m =
[[-1.14, -2.33, +1.43, -1.85, -1.78, -0.88, +1.23],
 [-5.52, +5.59, +0.64, +2.40, +0.12, -3.84, -0.34],
 [+1.84, -3.93, +0.95, -2.70, -2.05, -0.19, -0.05],
 [-4.35, -6.63, -2.40, -5.61, -1.13, +0.15, +2.23],
 [-0.37, +0.11, -2.10, +0.74, +2.68, +2.48, +0.81]]
Indices start at 0.
Which number is the entry just right of +0.64? +2.40
The entry at row 0, column 2 is +1.43
Which number is the entry in the bottom-right corner? +0.81
The entry at row 1, column 2 is +0.64
The entry in the top-right corner is +1.23
Which number is the entry directly above +0.11? -6.63
Which number is the entry in row 0 and column 1? -2.33
Which number is the entry in row 1 and column 0? -5.52
Which number is the entry just left of -2.10? +0.11
Which number is the entry directly below the centre entry? -5.61
Which number is the top-left entry? -1.14
The entry just left of the centre entry is +0.95
The entry directly below +2.40 -> -2.70
The entry in the bottom-left corner is -0.37
The entry just right of the centre entry is -2.05
The entry directly below -2.05 -> -1.13
Which number is the entry just left of -0.34? -3.84
The entry at row 2, column 0: +1.84
The entry just right of -2.05 -> -0.19
Which number is the entry just right of the smallest entry? -2.40
The entry just left of -3.84: +0.12
Which number is the entry just left of the smallest entry? -4.35
